Each row of Z is roughly a mix of the hidden directions of one of 4 groups; some rows fit no group.
Z:
0:  -6 -26   5  26 -31   8 -17 -44  35  -8
1: -12 -30  19   3   4 -49   5 -39  -6  22
2: -46  22  16  20  41  14  -2  14  24   7
3:  11 -22 -14  36 -20   2 -31  -8 -49  -4
4:   9 -28  29  23  10 -20 -43   6 -31  19
5:  16 -21  42 -23  20 -41 -12   8   7  25
6:  47 -15  42 -17 -14  -1  14 -13   9  28
7:  -1   9  17 -33   7   2  20   4  63   8
8: -45  12 -41  36  23 -11 -12   3  -6   4
9:   6   1  28 -42  13  -2  13   3  55   0
10:  14 -11  48   3  12  -2   5 -24  50  -9
11: -10  36 -52 -10  13  18  21  12  19 -18
12:  19 -36  16   2 -13 -40 -23 -20 -35 -11
13: -56   6 -26  18  15 -12   2   0 -38  -2
14: -40  -1   8  21  32 -36 -11 -23  30   0
15:  11 -20  30 -42 -32  14   2 -16   0 -36
16:  17  23  -2  -9   5  29  21  -9  60  -9
17: -14  -3 -10 -15  58   1  21  24  29 -13
18:  14   0  29   9   4  18 -38  -8  31 -45
19: -20  -9   5   9  -3 -24  -8  17 -58  32
20:  32 -21  58  -1   5   1 -17   7  25 -12
21: -24  15 -28 -42  15   3  32  24  13  25
22:  -1  26 -29 -28   6  23  22   8  49 -12
23: -34  -4 -44  20 -10  -9  17 -26   6  36
24:   8  -1 -39  39 -19  17 -24 -23 -33  -3
25:  15   7  12  49 -12 -21 -46  -1 -20  -4
26:   5 -24 -10  41 -11  -1 -34  -9 -47  -4
27: -21 -45  21  13  49 -18   0  -7  12  -2
28: -25 -16  13  17  20 -24 -12  31 -46  20
29:  32  -5  -3 -25 -37  41   9  13 -26 -17
30:  17 -28  30 -53   1 -18  17  -7  19 -12
31:   1 -13 -41  -7 -28  17  27   5 -46 -12
32: -22 -21 -14  52  -1 -12 -21 -26 -29  -9
33:  35  -1  46 -20   8  -5 -17  11  32  27
34:  16 -36 -13 -16   4   5 -29   1 -48 -29
35:  31  -8  11  25 -29   5 -16 -50  -1 -24
36: -17  15 -38  39  13  35 -15 -15 -14 -22
37:  -8  15  40 -40  12  -7  15  30  28  19
38:  49  10  38 -37 -17   9   6   1  16   0
39: -29   9   6  49   7  36 -26  16 -17  -5
40: -46  19  28   1  33  10  10  28  24   2
41:  11  43  -9  13  -8  42  -4  39   9 -16
42: -13 -11  34   8  21 -39  -4 -31  35  15
43:  30  -4  52 -14   6 -13  -9  30 -29  11
44:  54 -16 -10  15 -37  19 -19 -14  -9 -10
45: -18 -11 -40  27 -29 -19  17 -24 -25  22
46: -10  29  15 -29  20   9  25  10  52   8
47:  24 -30  49 -14  21  -2   1 -12  35  -8
48:  -4  -7 -51  18 -15  10  22 -26 -10 -38
49:  -6   6 -13  55  -1  45 -18  -5   1 -18
50: -28   7 -52   6  -8  -1  -9  13 -45   6
51:  -4  14 -30 -12 -21  34  47  20 -22 -10
52:   3 -25  40  -3  28 -35 -35 -22   2   2
53:   1 -14  -4 -40 -36 -17  32  17 -30 -20
54:  18 -41  56  -9   6 -13  -6 -18  12  10
55:  18 -13  38 -46  25   1 -10   7  27 -19
56:  17 -19  56  15 -21   0 -34  13  14  -1
57:   1  24  22   0  42 -38  -1  22  32  13
58:  19  29  -7 -37   2  -4   2  54 -19 -10
59:  25  -5 -18 -24 -39  31   7  13 -42  -3
60:  30 -17  44 -25 -11 -24   7 -21   7  31
61: -39  21 -47  -8  16   0  18  29 -12  14
62: -37  24 -29  28  38 -21 -11  19   6   4
63: -21  23 -12  19  40 -41  -7  17   9  27
64:   3  22  -8 -50   6  13  27  26  33  14
65:  20  23  30  -4  15  25  -9   5  53  20
66: -32  27 -43  24  27  -9 -10  29 -10   0
67: -41   7  -9  33  37 -30 -11 -12  24   6
68:  31   6   0 -31   5  -3  26 -16  55  -5
69: -40  21  -8  41  37  22 -12  -4  16   3
70:  12 -28  -3 -58 -14   1  35   0   7 -15
71:  18 -12 -22  18 -26   3 -18   7 -56 -22
72:  25  22  20 -39   5   6   5  43  10 -31
73: -11  -8  -6  43  10 -12 -27 -15 -51   6
74:  -8  43 -41  21  -6  19  -9  29  -4 -25
75:  -2  10  29  -2  17 -18 -19  -8  61  16
76:  19  28  -7 -22 -15  34  26   0  46  -9
77:  -6 -37  25  33   3 -24 -21 -21 -36   7
78: -32  -1 -10   9  23 -35 -22 -10 -40  29
79: -20  35 -59   6   0  18  12   8   9 -16
80:  12 -21  51 -24   7 -19  -2  20 -20  30
81:  -5  27  15 -22  25  30  10  21  50   0
82: -46   3 -37  34  19 -21 -12  -9  -9  14
83:   5   7  17 -48  14  22  27  16  40 -10
84: -13   5 -36  43 -15  27 -15 -12 -32 -14
85:  31  -4  27 -27  16  13  11  -7  51 -18
86:   8   2 -26  38 -13  11 -32   9 -48 -13
87: -36 -33 -18  39   7 -15  -8 -35 -13   3
88:  -2  34 -26   4  -6  51  16  33  -5 -12
89: -21  -8 -19  52  14   4 -32 -14 -32   1
90: -20 -35  -3   6 -25 -11  -5 -52 -19  20
91:  -4  36 -49 -30   2  15  31   2  10  -1
92:  16  -3   2 -43  19   9  31 -17  46  -4
93:  34 -12   2 -52 -23 -29  24  -3   3   1
94:  -8 -22  15   0  10 -42 -21 -33  35  24
95: -23  21  -1  13  41 -47  -8  13  18  20
96:   1  25 -39  28  -8  39 -20  26 -17 -10
97: -29 -23 -20  26 -19  33  -6 -36  -4 -28
98: -11 -32 -26  19  -1 -32 -36 -33  -5  19
99:  35   6  50 -22  12  -7   9   9  38  -6
100:  42 -23  -6 -22 -48  -3  11   1 -21 -19
101:  -6   0 -38   0 -27  42   0  12 -34 -27
102:   6  -8  19 -36  21  -5 -16  -1  59   0
103: -18   5 -48  -1 -19  26  42   4 -21   6
104:  34   8  53 -21   2  -5  -8  20  13 -28
105:  41  -2   8 -45 -13 -10  25  -7  35  -1
106:  -3  45 -48 -13 -15  24  14  12  14 -10
107:  47 -13  48  -9 -18  -7  -7 -25 -12  -2
108: -17 -34   9 -17 -15 -28  25  21 -35 -29
In each list below, two rows fit none of the groups, and each other row fits one group, some only roughly. Which are they? Name them in the order they come.
  J905:   1 -19  10  36   2 -35 -39 -24 -29   6
  J214: -22   3   9  16   6 -35   0 -28  40  39
  J858:  33  -7  21 -32 -25  36   7   7   3 -36
  J963: -10 -15  -4 -51   8   4  34  -7  41   8
  J538: -20   2 -52  22 -10   6  -7   5 -43  17
  J31: -12  -9 -47  20 -21   2   8 -14 -43 -25
  J549: -13  14  13   8  34   0 -32  -3  54  15
  J943: -13  16 -47   6  -8  29  -4  30 -31 -22
  J162: -23  37 -23  39  25  22 -27  -7  10  -5
  J196:  45   0  43 -38  -8 -10  12  12   9  10
  J940: -44 -14 -36  29 -11   4 -14 -30 -21  -4
  J417:  32  11  23  -9 -14  26  15 -22  51  -5
  J11:  21   4  22 -31  19  17  12  19  51 -18
  J344:  13   0 -11 -36   9 -17  40 -17  43 -16
  J739:  24  -6  49 -32   5 -34   5  -7  21  15

J162 J417
  J369:  10 -19  55 -11  25 -28 -10  12  22  17
  J760: -51 -10 -35  25   1 -11 -13 -29 -16   3
  J309:  -1 -20  11  52   7  -9 -31  -3 -33 -24
  J65: -19  29  -9 -13   1  26  47  11  35  16
  J613: -25 -44  23  10   1 -23  -9  -7 -32  33
  J737:   8 -26  34   8 -14  26   3 -40  31 -23
  J605:   4  38 -33  23  22  29  -8  -3  40  -3
  J653: -31   6 -23  48  12   9 -26 -10 -34   3
  J409:  15 -23  41 -24 -12 -20   2  -6 -34  35
  J798: -15 -18   1  55 -23  -5 -33 -20 -17 -10
  J714:  10 -13  12   8 -43  47 -28  -6 -17 -19
  J220: -16  19  -5 -29  10  38  49  15  16  -6
  J909: -20 -10  10  -2   3 -37  13 -33  38  35
  J709:  14  16 -52   6 -22  24  17 -29  11 -21

J605 J714
  J914:  41   8  51 -19 -24  -1 -13  17  -2  11
  J314:  23 -12  63 -24  -3 -13   7   3  22   9
  J557:   3  18  12 -39  15  -6  15  51 -16  25
  J247:  19 -13  20 -33   8  12  17 -19  56  -6
  J826:   2 -28  19 -42   2 -28  15 -25  36  11
  J125: -17  20 -39   5   1 -10   6  15 -58   6
  J319: -41   5 -43  37 -20  -1 -14 -18  -7   6
  J746:  35 -21  44 -30 -31  -1  19   0  -5  13
  J109:   0 -28   8  -1 -29 -19 -13  18 -59  -3
  J987:  -4 -36   7  15  -7 -26 -22   6 -55  -9
  J35:  44  24  16 -17   4  21   3  10  36 -32

J314 J746
  J329: -14  17 -27  39 -21  44 -12   2 -24 -11
  J227:  22 -11   0  23  -1  -2 -55   7 -36 -23
  J467:  12 -25 -35  14 -27  -9  -2 -12 -49 -20
  J367: -25  39 -28  38 -11  16 -12  11 -32  -4
  J222:  -6  21 -16  57 -19 -16 -30  -9   8  17
  J873: -10  11 -29  19   4  37   8  17 -53  -8
  J910: -33  10 -32  19  10 -14  -1  21 -50  12
  J937:  15  12  47 -19  34 -11 -24  24  23   8
  J242:  14  -9  25 -41  10   7  19  -4  54   6
  J528: -47 -19 -16  27   6 -25 -11 -37  -7  15

J367 J937
  J994:  18 -12  62 -24  20 -23  -2  -3   2 -14
  J91:  -2  18   7   3  43  -4   1 -17  54  23
  J246: -24   7   8   9  30 -11 -20 -15  51  30
  J82: -23   2  19 -39  25 -38  30  14  19   2
  J477:  53 -14  12 -35 -30   4  16  -1 -14  13
  J360:  14 -16  26  29 -16 -47 -25 -23 -20   6
  J323:   6  -9  53 -38  28 -11   9  -4  26  -2
  J986:  31   8  35 -42  -9  -1  11  18  35  13
  J145:  22  15  32 -11  15 -35  -8  15  48 -10
  J606:  26 -16  57   9  16 -19 -19  14 -23  -5
  J85:  29  24  24 -49   9   1  16  31  -2  16
  J197:  -5 -18   3 -57  14   5  25  -4  38   1
  J576:   2  23 -32  32 -29  47  -8  -5 -14  -8

J477 J145
  J419:  22 -32  48  14  19 -22 -17  -7 -28  -5
  J448:   6  25 -18  -7  -3  34   8  -7  60  -7
  J778: -30  45 -37  15  14  25  -3 -15  11  16
  J700: -25  30  14  -4  45  32  16  13  24  11
  J664:  17  23 -10 -50  19  12  37  15  20   3
  J186: -35  -1 -31  48  12  19  -6 -12 -19 -20
  J226:  60 -18  21 -12  -5 -14 -19 -16  19  17
  J765:  40 -35  39 -12 -20 -23 -17  10 -10   2
  J812:  30  -4  53 -22   5  -2   9  -5  40 -12
  J931:  15 -11   1 -47  -4  25  32  19 -23 -29
  J721:  -2  21  11 -35  19  38  30  21  30  -7
  J922:  11 -44  17  -8   5 -37 -27 -26 -27  -7
  J185:  18  10 -36  28 -10  34 -29   7 -17 -32

J448 J185
  J811:   5  -8   3  46  -6 -25 -42 -12 -34   3
  J434: -12  19 -30 -38  11  15  31  15  40   4
  J106:  21  16  -1  36 -26   1 -25  -9 -50 -11
  J47:   5  36 -24 -23  24  19  20  30  33 -16
  J621:  20 -12  27 -50   1 -29  26  10  25   2
  J66:  41 -24  39 -33  -2 -23   4   6  23   6
  J136:  -8  -7   4 -18 -20 -18   4  -9 -58  37
  J863: -12  15  -2  63  -4   7 -27  -7 -29  -4
  J442:   7  21 -14 -35  23  23  20  20  44 -17
  J702:  -5   1  41 -31  25 -32  -7  16  12  35
  J537:  42  21  11 -36  -7  11  11  45  -6  -5
  J930:  -8  34 -39 -28  27   5  28  30   5   2
  J981:  13  -1   1 -50   2  20  37   1  31 -22

J863 J981
  J662:  22  -2  34 -33   6  -1  23  11  51  -5
  J652: -44 -13 -12   9  10 -26   3  13 -38  36
  J822:  46 -19  32 -26   6 -26  -5  -7  30  14
  J942:  23   5 -13  47 -21   7 -36  -6 -31 -16
  J235: -34  21 -25  45  15  31 -20  -4 -13   2
  J280: -13   6  37 -31  32 -21  11  15  32  24
  J90: -25  -5 -35  41  29 -12  -5 -13 -28 -20
  J871: -26  36 -27  22  28 -23  -7  15  17  29
  J712: -16  40 -29  23  14  45  -1  24   1  -1
  J435:  32  21  -7 -19  -8  35   9  45  -9 -25
  J923: -27   4 -28  26  17 -35  -8  -6 -17  43
  J326:  -6 -18  41 -19  31 -25  17  15  37 -11
  J816:  -2   7  -9 -42   0  -5  48   2  35 -22
  J501:  -9  42 -32   7  -4  45  12  -4  27  -5

J942 J871
  J740: -19  51 -47  11  13  17  10  12   1   3
  J194:   6 -18  37 -50  19 -11  18  -7  29  -5
  J587:  -6  24 -41  49  -7  10 -17  -3 -26 -11
  J401:  14 -13  38  -5 -29 -13 -14   1 -48  25
  J395:   2  -6  45  -2 -19   8 -24  43 -30  13
  J518:  23  -8  34 -44  22   1  16  11  37   7
  J199:  -9 -24  -4  -4 -14 -34   0 -32 -28  46
  J206:  18  -4 -24   3 -26  55   8  12 -21 -27
  J590: -19  24 -43  38  -5  34 -10 -17 -12  -4
  J688:   5  12  -8 -39   0  19  25  -1  57   2
  J273: -19  14 -36  39 -26   2 -16  -8 -39   0

J740 J587
  J738: -36  -2 -11  55  21  18 -14   0 -14 -18
  J888:  31 -29  55   5  21 -15 -16 -10  -5  -5
  J523:  -3  29 -15 -44 -29   4  21  23 -12  32
  J954: -26 -11  -5  48   1 -28 -23 -34 -14  12
  J756: -37  41 -22   7   3  42  15  15  11  -6
  J880:  15  -7  28 -54   2   1  26   9  33 -13
  J870: -11  -7 -19  -1 -41   7   4  15 -56 -17
  J684:  40 -19  49  20   3 -11 -20 -15  -8 -21
  J24:  20  -3  44 -34   4 -42   3  -1  10  23
  J133: -26 -13 -29  22 -37  34  -6   2 -29 -19
  J298:  27 -32  53   4  13 -12 -12 -26  15 -10
  J969: -30  33 -33  37   9  35 -12  -9  -1   5

J954 J133
  J966:  25  -6 -10  48   8  23 -39 -27  12  -2
  J320:  -4   8   9 -30   1  20  40 -16  51   5
  J317: -26  31 -49 -23   3  13  24  21  15   8
  J711:  14  22  24   1 -22  51   4  29  25 -12
  J842:  44  25  19 -24 -37  17   8 -10  25   2
  J831: -35 -36 -21 -10  10 -18  27 -27 -11  30
  J806: -22   6 -19 -19   1   4  24 -10  58  25
  J420:  29   0  51 -37   4 -25   6   3  21   4
  J556:  37 -16  29 -46   0   9  26  15  15 -12
  J384: -14  10 -23 -40  29   6  34   7  37   9
  J984:  30  44 -22 -19  -4  26  23   2  22 -25

J320 J556
